128 stands for zero in the data rows.
Two rows play each game, the first against the second. How much does the first row win by? 10 is about a draw, 20 a big win and 0 a big loss. Wins can go round in a circle: one row can beat a second, the second a third and the third the first. Each row has two weighted sums of its numbers, A and B, taken from their middle values. A row wins by its A times the other's B, less its B times the other's A.
[126 127 129 138  73 120 213 172  76 111 122 135 217  89 132 152 129]
[ 88 107 100 159 105  90 129 119  90 144  83 111 175 114  71 123 160] 12
[104 139 107  93 118  94 210 128  76 156 111 120 140 146 163  96 111]
[ 72  38 152 164 121 114 219 233   0 172 169  91 115 103 207 141  70] 9
[167 151 116 123 126 148 116 147 114 130 121 175  99 159 151 126  98]
[106 121 114 140 117 126 142 140 110 147 141 117 181  76 153 128 119] 10
[171 163 163  78 187 112 131 160 108 115 167 148  91 147 146 130 129]
[156 134  53 183 106 139 108 124 141 168  81 175 161 141 206 145  90] 11
[ 78  87  84  94 102  86 226 117  70 134 119 128 149 157 154  88 142]
[175 121 151  86 140 195 112 153 137  57 163 114  77 158 105 112 136] 11
[ 59  99 134 122  34 251 100 150  64  66 125 116 114 143  47 129 110]
[171  86 162 186 142 125 110 127 147  95 116 127 109 164 164 142 132] 6
[118 116 175 112 111 158 124 139 120  49  88 115 176 127  48 117 173]
[ 94  30 116 146 125 104 107 171 133 160 106 115 140 156 194 144 178] 13
[128 164 120  58 150 128 178 192 114  80 211 157 148  98 190  98 156]
[155 141 167 130  85 118 163 158 117 112 136 129  86 128 126  99 176] 8
[112  60  80  79 164 132 131  83 136 149 125  96 161 106 199 175 141]
[148  82 115  98 140 140 163 199  69 124 143 158 157 131 154 137 159] 13
[183  77 158  78 170 226  55 170 103 100 202 141  76  87 111 166 130]
[123 143 157 105  80 162 140 164  79 135 104 125 144 133  83  88 150] 10
[169  66 191 170 158 140 139 159 117  92  88 104 152 132 101 116 165]
[118 171 105 127 118 134 140  99 177 134 127 121 134 106 150 157  62] 10
[189 116 123 173 132 162  46  92 146 111  81 107 141 137 119 130  81]
[159 147 122 121 179 139  91 151 135 148 142 128 173  82 156 172 148] 5
[126 114 172  87 204 162 143 157 123 100 196  98  31  95 153  65 154]
[109 163 117  96 130 138 110  82 175 121 175 132 124 106 108 143 124] 7
[109 132 142 168  74  93 145 132 137 140  40 142 124 228 106  75 137]
[154 164 112  30 206 120 121 137 156 141 150 150 105 127 155  85 193] 8
[107 111 157 110 106 118 139 171 162  68 136 163 100 135 160  58 163]
[166 155 127 115 146 175 136 175 145 101 120 171  95 205 151 105 136] 12
[ 99 141 104 148  91 163  96 145 143 110 149 121 106 113 139 109 113]
[126 128  95  89 155  84 213 150 118  43 112 175 159 126 200 109 141] 9
[173 204 165 130 179  78 117 121 157 116 155 148  86 147 103 127 173]
[ 89  78  82 108 129 137 146 169 129 120 127 135 139 117 213 126 177] 6
[151 161 203  87 122 120 186 163 112 116 163 153 138 140  58 123 153]
[104 190 122 158  66 122 134 102 135 158  99 128 212  92 102 175  99] 8
[111 123 150 196 128 131 118 112 155 102 114  83 101 111 154 191  90]
[ 62  76 143 133 112 154 176 195  98  64 164  93  91 108 171  78 142] 9
[121 188 143  86 140  89 184 143 128 130 146 145  93 156 118  76 140]
[124 190  95 184 111  71 119  97 129 188 105 145 130 159 163 174 119] 10
[136 157  35  87 174  90 145  67 148 148 147 147  60 146 141  99 114]
[117 110 146 102  81 155 101 117  67 108 193 104 126  99 121 199 102] 9
[165  68 156 179 173 132 118 165 129  67 156 105 155  44 189 165 128]
[115  95 140 127 175 159 158 227 135 113 168 161  71 149 205  67 181] 11
[123 106  81 125 121 123 156 191  89 128 119 153 165 132 204 136 167]
[ 99 164 135  99 109 114 108  91 157 105 145 142  48 187  92  62 183] 11
[135 138 154  53 173 105 169 167 116  97 171 155  62 162 126  51 151]
[145  94  95 189 153  95 121 172  95 208  84 138 144 163 183 124 123] 15
[132  75 102 159 103 127 143 154  14 175 181 144  90 160 132 182  59]
[164 126  79 159 191  77  96  87 144 142 139 115 156  71 182 165 130] 7
[119 104  93 164 129 115  98  94 133 165 154  90 170  59 193 180 137]
[136 182 153  69 157  89 165 120 116 123 165 133 117 127 129 118 130] 9
[ 82 109  76 116 122 135 166  72 159 171  68  91 169 147 146 137  88]
[154 209 109 109 108  82  86  49 213 177 140 168 152 122 134 143 115] 12
[ 63 207 149 160 126  85 164  69 159 146  78 114 132 119  62 103 128]
[102  76 140 104 131 128 140 209  89  92 119 135 185  98 152 141 198] 9
[120 214 156  91 148  77 157 107 145 144 155 124 101  91 104 113 185]
[ 99  80 127 200 151 117 104 126 138 132 135  91 141  61 160 145 115] 13
[155 136 131 113 193 105 129 126 133 178 114 135 165  81 147 127 152]
[117 115 126 134 146 131 148 100 121 160  80 101 165 119 133 139 100] 10
[108 116 203  68 125  84 240 214  56  92 222 117  94 158 130 118 148]
[126 117 146 101 100 200 109 160  91 126 107 101 109 133 113 123 138] 13
[136 156 174  93 132 110 167 190 117  92 137 157 189 105 129 122 185]
[192  71 117 152 146 192  71 195 124  54 168 126 134  93 152 139 104] 11
[ 79  96 141 161  85  58 168 124  62 149 153  83  91 150 141 119 125]
[216 161 109 138 204 173  30  99 213 173  82 144 147 110  88 194 114] 15
[140  79 121 151 177 113 115 145 155 125  64 136 176 119 166  90 144]
[ 93  99 111  73 183  81 162 139  86 139 142 111  84 121 183  67 162] 2
[134  94 101 146 141 104 144 170  91 106 103 137  67 138 176  53 175]
[162 155 148 121 137 116 148  95 121 158 171 115 122 115 112 171 106] 9
[175 173 145 109 115 149 149 119 148 128 177 146 139 151 112 170 102]
[ 91 112 119 145  82 182 137 181   5 179 168 135 115 104 150 135  36] 9
[ 83  41  96 142 101 188  99 131  96 127 113  95 130 102 129 150 171]
[156 125 117  93 187 127  60  97 200 139 134 158 177 115 117 164 138] 5
[165 168  95  63 200 103 118  80 147 162 191 149  46 122 178  92 130]
[125 192 136 119 121  86 186 142 140 131 125 145 147 135 154 126 112] 9
[ 97 108  98  58 164 142 162 171 118 105  68 176 127 169 146  66 204]
[162 133 165 148 251   0 202 152  92 182  84 123 148 139 172 102 161] 9
[ 91 197 165 122  44 127 181  95  96 149 141 119 158 154  52 151  95]
[ 76 139 163 120  73 174 149 127 146 111  88 126 201 120  82 142 201] 5
[ 88 157  94 193  18 108 101  72 120 159  79 111 176 145  78 136  90]
[ 51 103 135 133  62 150 168 100 130  95 129  91 119 132 126 122 122] 11
[172 140 166 175 125 156 140 104 137 129  84  92 165 124  63 129 103]
[ 49  71 161 131  70 190 140 163 138  91 142 126 118 133 134  98 147] 12
[ 91 121 155 129  83 141 200 108 162  92  87  86 223 101 117 148 115]
[103 107 104 179 102 115 148  98  89 161 135  85 142 125 152 196  91] 11
[ 76  88  79  96 121  82 146  81 114 110 179 136  81 107 187 138 110]
[143  90  96 117 155 116 138 119 117 143 127  94 170 131 152 179  86] 5
[ 62  95 151 125  70 101 195 137 146 105 113  96 203 136 127  95 147]
[ 73  36  79  53 137 104 154 140  70 105 198 137  76 130 234 105 150] 10
[204 124 183 101 153 162 115 126 170 103 139 126 158 103 118 179 100]
[162 163 163 152 138  90 101  68 124 220 133 107 167 125  79 245  61] 8
[ 38 113  99 170  84 112 170 124  80 158 125 110 142  96 147 131 157]
[201 142 169 123 148 181  68 155 197 151  68 143 131 128 111 157 119] 7
[220 134 110 111 255  91  54 185 138 131 160 169  67 126 191  64 180]
[146 113 142 124 182 148 122 106 134 158 144  93  98 125 129 164  95] 10
[ 73  87 148 176 102 127 118 162 117 141  62 123 108 187 132  96 133]
[116  24  77 172 171 116 111 131  78 106  74 104 114 107 210 144 148] 13
[138 145 172 186 125 112 184 121 132 124  89 102 173 110  77 125 121]
[106  96 132  49  67 190 216 248  38  77 110 146 158 154 122   0 140] 9
[143 173 157 155  83 164  44  69 137 200 135 109 132 125  50 166  99]
[ 94 166 127 120 109 132 159 105 110 128 147  98 110 117 106 129  91] 8
[128 145 164  48  84 141 164 161  77 140 188 133 114 144  77 106 120]
[ 98 155 155 117 141 161 126 186 168 115 145 134  98 145 111  93 170] 14
[106 102 141 159  44 189 152 191  85 100 140 138 167 161 119 135  92]
[ 88 162 127 108 127 145  90  84 187 116 152 131 119  92 138 152 126] 10
[139 153 165 142 150 132 110 147 112 198 122 148 121 194  60 127 106]
[202 139 110 120 146 145 106 130 141 158 183 138 180 104 123 204 154] 10
[136 184 178  90 109 129 156 144  57 106 217 118 133  77  76 150  88]
[212  92 154 190 206  67  95  98  88 180 168 121 116  85 157 220  57] 13
[142 104 135 111 128 117 163 153  46 108 182 153 104  81 164 151  93]
[ 96 107 124 185 106 107 211  99  71 223  80  40 161 123 111 184  79] 15
[106 193 160 139  76 112 151  99 103 155 125 141 171  94  77 162 105]
[ 84 140 147 229  88  20 184 133  88 143  36 122 154 186 100 105 130] 17
[ 66  94 151 156  85 112 128  85 128 166 132  77  90 132 131 140 121]
[ 70 170 102 150  81  61 137  60 156 186  43 119  99 201 101  80 122] 10
[156 182 163  50 154 102 104  76 172 191 151  95  94 135  77 139 132]
[173 157 165  74 156 160 119 149 153  98 124 141 178 111 126 169 202] 9
[179 191 178 123 150 120 159 108 177  69 155 105 121 109 128 139 105]
[147 131 130 101 142 146 127 147 169  55 146 157 104 123 166  72 145] 8
[113  94  98 154 143 181  70 101 114 169  92  95 130  82 181 186  83]
[136 117 189 123 154  91 176 163  99 104 138 118 117 118 156 131 161] 8
[191 101 153 139 116 147 144 169 130  76 117 143 162 125 152 174 114]
[130 148  97 112 139 151 150 160 132 102  85 160 173 113 139  63 131] 9
[107  93  93  66 146 132 115 117 113 145 179 135  91 142 124  92 160]
[196 147  87  58 209  80 144 122 115 165 185 146  39 129 187  89 134] 9
[171 221 108  44 180 142 136 121 145 118 199 140 115  75 184 145  85]
[ 67 101 166  89 124 123 204 135 135  95 137 102 171  79 146 114 161] 6
[107 168 156 114 120  97 153 126 165  41 126 131  97 142 118  81 151]
[170 164 141 108 139 130  72  78 188 119 160 144 123  70 133 152 148] 7
[166 155 162 148 153  50 200 129  82 169  82 112 197 102 104 114 128]
[140 103 161 147 143 147 147 136 118 138 138  83  84 152 164 148 102] 9
[159 126  60 127 220  70  46  92 160 139 104 155 100  98 199  79 192]
[149 144 148  82 161 149 142 151 138  82 170 141 144 121 115 152 102] 8
[133  95 148 124 190 155 112 204 164 117 166 140  79 151 165 110 165]
[158 146  96 144 214  58 109  95 146 155 104 147 108 106 168  93 160] 11
[ 35  39 130  97  72 136 184 186  76  81 107 134 171 118 158  83 152]
[244 192 168 119 227 114  53  95 139 196 160 169  89 139  96 189  73] 4
[ 69 124  49 116 167  95 132 128 107 114  78 166 103 138 131  32 188]
[154 147  59 100 206  99  47 129 171 182 139 185  64 161 169  66 172] 12
[191 161 171  91 184 146  95 165  95 130 151 156  92 111 117 146 122]
[178 145 165 153 113 157 101  71 172 100 146 111 135  77 133 189 107] 10
[ 46  51 130 116 107  82 225 175  50 156 174 123  84 196 146  89 150]
[144 193 110  95 154  91 140 111 154 139 113 134 157 153  88 124 140] 15
[129  66 111 130 101 210  80 202 105  76 173 149 126 113 139 108 120]
[ 87 123 104  92 110 150 150  97 127 172 136 122 110 144  86 112 165] 13
[ 65  95  42 164 109 183  73  68 127 192  89 112 134  81 156 167  79]
[116 185  48 184 131   5  96   3 204 195  55 157  88 160 132 120 131] 7
[114  97 178 102 152 136 154 115 109 114 127  96 102 151 109 157 162]
[115 114 157 140 115 159 179 179  91 138 159 111  75 173 150 110 108] 9
[104  68 113 134 191 143 142 177  95  91 178 115  99  80 186 121 144]
[ 84 152 109  95 105 127 136 130 132  98 113 131 153 149  85 100 156] 10
[ 95 127 155  97 147 136 172 190 105 104 175 152 125 144 139  91 113]
[148  78 255  78 130 165 176 228 106  43 231 110  69 113 126 101 163] 9
[171  88 140  95 186 103 168 175  92 149 134 133 177  90 141 135 146]
[153 108 153 113 193 118 191 191  38 137 187  95  98 104  80 111 109] 5
[ 93 102  68 132  70 167 126 129  17 195 163 128  93 150 111 153  38]
[ 90 138 217  37 119  95 169 162 104 135 213 114   0 162 162  53 183] 16
[111 106 152 142  51 158 135 143  78 117  91 109 212 147  58 177  95]
[157  75 139 121 129 151 112 155  83 111 148 144  82 173 109 115 146] 10
[106 136 131 128 118 117 150 118  88 129 128  76  92 130 118 120 127]
[130 142 124 189  90 120 148 103 133  94 103 122 129 148 123 133 110] 7
[135 125 112 125 128 118 142 143  64 125 136 139 126 136 130 116 126]
[ 90 104 152 162  76 213  79 128 117  96  93  79  92  99  98 169  80] 10
[119 133 194 114 121 136 154 123 152  90 196  93 132 112 138 139 177]
[185 106 132 141 158 205  47 155  98 162 156 141  24 142 141 118  75] 11
[139 119  69 167 210 114  80 162 179  93  74 180  97 145 202  88 131]
[133 108  80 116 158 155 160 181 117 140 106 177 175 154 150  86 141] 12
[ 67 133 147  92  39 127 202 123 122  73 124 111 182 110 113 126 136]
[154 129 195  81 197 116 110 169 128  87 211 134  69  80 107  45 201] 17
[141  70  81 113 157 140 105 151 107  98 189 136 177  44 225 182 155]
[136 170 168  74 190 187 121 180 186 102 162 163  70 144 151 101 176] 15
[165 164 138 133 156 116 185 183 137 103 104 148 113 164 153  77 140]
[167 125 104 109 134 176  46 171 140  78  90 149 158 139 151 127 114] 18
[ 84 137 120 166 102  91 131 129 113 119  93 151 120 113 121  85 121]
[ 99 177 185  82  98 101 152  86 145 154 155 101  56 160 107 103 171] 11
[ 65  68 141  73  95 167 127 172  96  60 166 143 128 130 141 132 190]
[ 59 138 126 139  80 128 157  69 133 138 119 115 129 141  73 118 140] 13
[119 116  98 187  89 112 107  89  96 141  91  96 177 106  90 158 119]
[146 163 143 104 126 147 140 111 194  89 122 116 181  96 127 190  96] 10
[169  80 146 120 143 118 150 157  33  97 199 128  58 107 199 110 127]
[134 175 138 123  75  92 136  72 151 139 137 128 122 115 100 157 157] 10
[100 121  87 149 116 196  82 129 167  83 117 115 128 146 108 152 117]
[124 117  84 119 117 195 100 120 100 146 128 138  31 134 136  78  60] 10
[187 196 127  88 219 127 101 128 155 119 128 120 101  99  94  97 193]
[152 136 142  29 192 101 174 178  89  92 188 168  76 155 127  69 165] 4
[167 147 121  84 151 168 140 164 137 122  90 126 168 113 147 112 103]
[ 84 110 154  86  84 151 155 118  99  81 162 108  90 117 134 107 133] 9
[141 134  15 130 180 141  72 140 158  85  84 196 107 170 158 104 125]
[125 171 139 103  91 146 162 117 128  93 162 133 126 129 101 102 125] 11
[ 91 154 154  91 109 188 119  87 182 126  98 106 146  85  79 113 132]
[ 95  38 113  87 115 102 194 168  45  94 192 125  86 116 208  83 142] 10
[144 161 135 124  89 150  95 129 167  68 164 143  65 163 125  74 142]
[ 58 121 211 100  96 110 166 159 149  63 208 108  61 172 122  89 149] 10
[168  86 182 133 163 103 143 192 112  90 140 138 155  78 210 118 162]
[136 132 123 137 157 115 109  88 121 199 140  77 117 125  89 151  94] 7
[105 117 113 130  85 159  68  81 145 176  73 144 142 142  91 107 126]
[255 201 239 144 180 106 129 139 165 133 164 145 139 116  54 120 135] 2
[143  82  68  90 165 132 128 131 142 134 123 153  72 198 171  88 144]
[111 144 122 190 107  85 159 122 112 144  95 124 189 108 112 157 132] 10
[119 133 195 124  78 144 142 181 151  59 141 152 120 151  99  90 138]
[191 176 190 126 146 138 115 111 192 124 100 121 120 146  47 170 115] 12
[ 86  79 150 106  64 154 129 171  57 118 186 108 144 112 105 155 118]
[ 51  77 142 134 116 127 195 207 108 103 170 119  44 134 160  47 154] 13
[103 114 151 173 131 130 163 126 129 179 126 101  85 166 155 134 121]
[ 72  97  56 133 116 136 126 133 111 146 100 146 114 148 145  86 120] 10
[102  56 133 191  84 179  74 182 111  89  50 113 111 174  89 103 148]
[ 89 119 165  76 154 132 198 184  88  83 187 164 141 122 107  87 131] 10
[169 174 131 139 136 143 100 103 173  83 139 128  22 152 147  88 167]
[140 156 131 153  72 148  94 127 102 144 104 150 126 155  78 152  93] 9
[ 84 116  61 152 104 122  78  95 178 147 103 152  97 181 173 109 145]
[158 164 156 174  83 139  34  27 187 138  84  68 182  59  46 204 115] 6
[111  25 135 161 127 153 140 178  59 148 140  94 120 112 147 153 191]
[135 120  70 108 126 144 120 110 159 101  39 156 141 191 125 107 141] 9
[127 170 143 132 144 135  98 105 141 164 175 127 164  90  57 152  62]
[157 128 115  41 144  92 206 184  74 107 200 161  87 147 179  53 181] 8
[126  91 118 142 138 142  33 154 165  98  91 133 191  81 122 157 151]
[ 59  26 104 160  72 177 127 177  24 121  84 100 127 162 125 107 139] 10
[119 154 175 114 153  94 177  87 119 179 181  96  93 126 113 171 116]
[124 136  84 151 161 129 115 129 168 123 155 147 142 109 166 148 110] 8
[134  64 172 105  76 192 138 227  56  78 177 166 156 120 122 122 161]
[121 147 109  76 141 128 113  99 120 153 177 138  91 134 108 134 166] 13
[137 136 155  39 179 186 154 219 133  48 152 130  70 136 127  68 208]
[151  86 149  88 121 130 165 155  14  75 207 108  50 131 152  89 133] 9
[189 205 240 181  81 100 176 116 122  83 133 118 179 121   9 157 109]
[104 178  57 105 150 114 101  65 200 125 102 130 135 158 101 128 135] 14
[102  98 109 140  85 122  81  77 143 145 115 112 149 103 138 136  82]
[152 115 161 130 137 170 107 142 138  71  83 123 183 119  99 153 176] 7
[ 90 151 129 103 132 148  93 107 164 125 147 118 105 113 124 123 136]
[100 113  81 159 111  98 119  71 129 122 145 123 122  85 175 128 101] 9
[156 196 117  82  95 163 165 157 130 108 162 158 151 148 134 129  87]
[155 110  74 132 139 166  73  84 126 155 104  92 167 163  96 172  87] 14
[144  23 108  76 165 122 129 189 109  78 141 152 149 156 184 110 181]
[128 112 149 139  98 147 130 104  76 149 177 119  65 137 110 141  81] 15
[196 138 160  81 175 137 101 108 125 132 209 101 101 113 132 174  98]
[175 143 126 134 209  77 133 149 103 147 140 158 133  69 180 122 106] 11
[115 150 155 126  79 190 133 137 116 138 106 117 132 127 103 120 154]
[130 153 125 105  90 154  97  89 192 131 158 110 152 125 103 164 110] 9
[104 122 112 162 166  36 153 107 123 139  87 149  92 134 139  67 176]
[ 81 142 149  96  85 126 152 114 126  89 166 132 122 115 111 137 159] 8
[164 159 150 131 143 106 102 117 136 165 145 115 132 131 106 114 126]
[199 136 132  62 157 139  70  98 115 136 204 114  90 126  70 149  80] 12
[136 147  72  66 164 105 129 112 136 137 142 173  76 161 182  88 140]
[142 213  67 129 176 122  72  72 187 192 102 165  87 118 160 117 134] 10
[121  99  89 151 106 113 160  94 115 132 122 102 248  69 148 214 127]
[124  97 176 160  57 159 113 138 132  72  61 101 206 142  50 106 162] 6
[161 173  87 139 132 114 101 121 112 158 125 177 123 162 157 157 101]
[ 87 118 153 203  89 117 166 160  87 139  34 114 117 196  88  58 134] 10
[172  96 131 217 141 160  21 133 162 177  74  98  84 161 139 130  80]
[122 170 178 137 102 103 121  81 150 145 137 133 119 109 113 149 177] 12
[125  37  48 175 175  76  87 121  84 182 102 121  86 181 166 115 114]
[255 107 176 127 141 178  69 146 111  92 184 138 122 117 131 186 128] 16
[ 89 156 134 160  68  78 235 180  91  75  90 180 126 143  97  58 114]
[127 113  40 133  46 171 127 150  79 166 102 164 139 205 171 110  82] 1
[107  97 126 182  61 201  69 142 114  89  73 103 124 145  79 160 121]
[ 68  44  97 205 125  51 140 163  89 219  77 124 144 155 162  97 136] 9
[119 165 150 113 117 148  95 118 126 134 141  88 112  97  98 147 100]
[186 217 104 133 164 100  96  99 189 181 102 148 179 137  68 129 133] 14
[ 86 138  82 116 149  94 128 133 181 156  90 164 123 151 152  75 182]
[ 96 112 138 163  82  60 121 101 100 151 171  80  79 146 119 112  93] 9
[146 120  95 193 153 122  97  45 193 166  31  96 153 102 165 147  99]
[155 123 164 120 151 157 137 150 141  87 144 126   9 166 138  78 177] 8
[143 183 134 133 135 112 140 112 130 132 133 119 134 134 110 118 121]
[114 152 138 160 140 103 110  57 147 217 126  76  89 136 118 156 103] 13
[139 149 164 139 185   3 190 111  84 177  95 117 176 136 116 128 120]
[113 135 134  74  67 163 119 111 144  67 175 136 138 132 101 151 136] 6
[179 121 182  98 122 158 146 138  61 118 153  88 166 112  98 225  79]
[167 133 164  53 132 177 145 169 129 142 190 115 119 148 118 122 127] 10
[ 86  72 114 191 123 187 101 168  96 112  50 146  64 197 119  68 138]
[184 164 112 160 125 137  83 146 173 105  69 197 139 180  87  82 100] 10
[145 127 120 170 157  99 112  73 149 178  90  99 169 133 109 162 128]
[201 125 161 156 153 182  43 148 172 129 130  95 118 121 116 149 113] 9
[145 191 120 129  73 157  66  33 172 169 143 117 120 116  70 187  61]
[142 112  35 164 149 116 101  92  90 196  84 124 103 137 151 134  75] 6
[191 120  79 166 153 141 140 163 117 156 111 159 138 153 203 146  88]
[ 95  43  81  57 115 147 171 143 103  82 133 127 146 134 174 131 154] 13
[ 72  42  78 104 143 181 175 228  25 178 153 112 127 135 204  85 111]
[118 147 114 145 124  93 144 118 103 147 114 114  60 137 147  80  92] 9
[128 100 209 134  96 131 231 156 112 104 114  88 166 106 126  79 150]
[141 136 139 141 133 120 121 146  95  58 168 136 111 100 128 105 110] 11
[120 112 108 127  66 209 144 177  97  73 131 104 131 146  80 124 120]
[117 115 161 166  94 158  86 105 161  81  69  94 208 112  70 182 163] 11
[ 64 115 209 113 103 110 196 158 133 112 205 103 116  96 142 114 193]
[132  89 114 189 118  81  88 100 121 170 111 106 171 132 128 148 111] 10
[110 118 209 122 124  94 144 145 136  81 206 125  98  80 164 108 190]
[204 174 197 135  87 136 120  71  91 217 129  82 159 147  54 228  82] 12
[121  92  62 158 142 139 154 133  83 178  76 100 103 152 170 110  87]
[156 145 218 165 138 118 131 120 194 122  92 106 133 167  51 168 129] 8
[148 110 105 150 150  63 128 164  65 138 164 140 169  81 143 115 159]
[ 86  55  72 157 110 182 111 138 107 196 101  99 156 102 189 131  93] 15
[111 178  61  63 147  99 151 110 144 138 140 178  94 182 146  62 153]
[105 123 155 108  83 153 157 165 138  51 121 146 112 135 142  77 158] 8
[183  78 141 136 134 176  76 208  49 120 171 141  16 171 129  88  88]
[ 92 152 158 137  85 148 146 106 165  36 119 134 147 108  73 144 121] 10
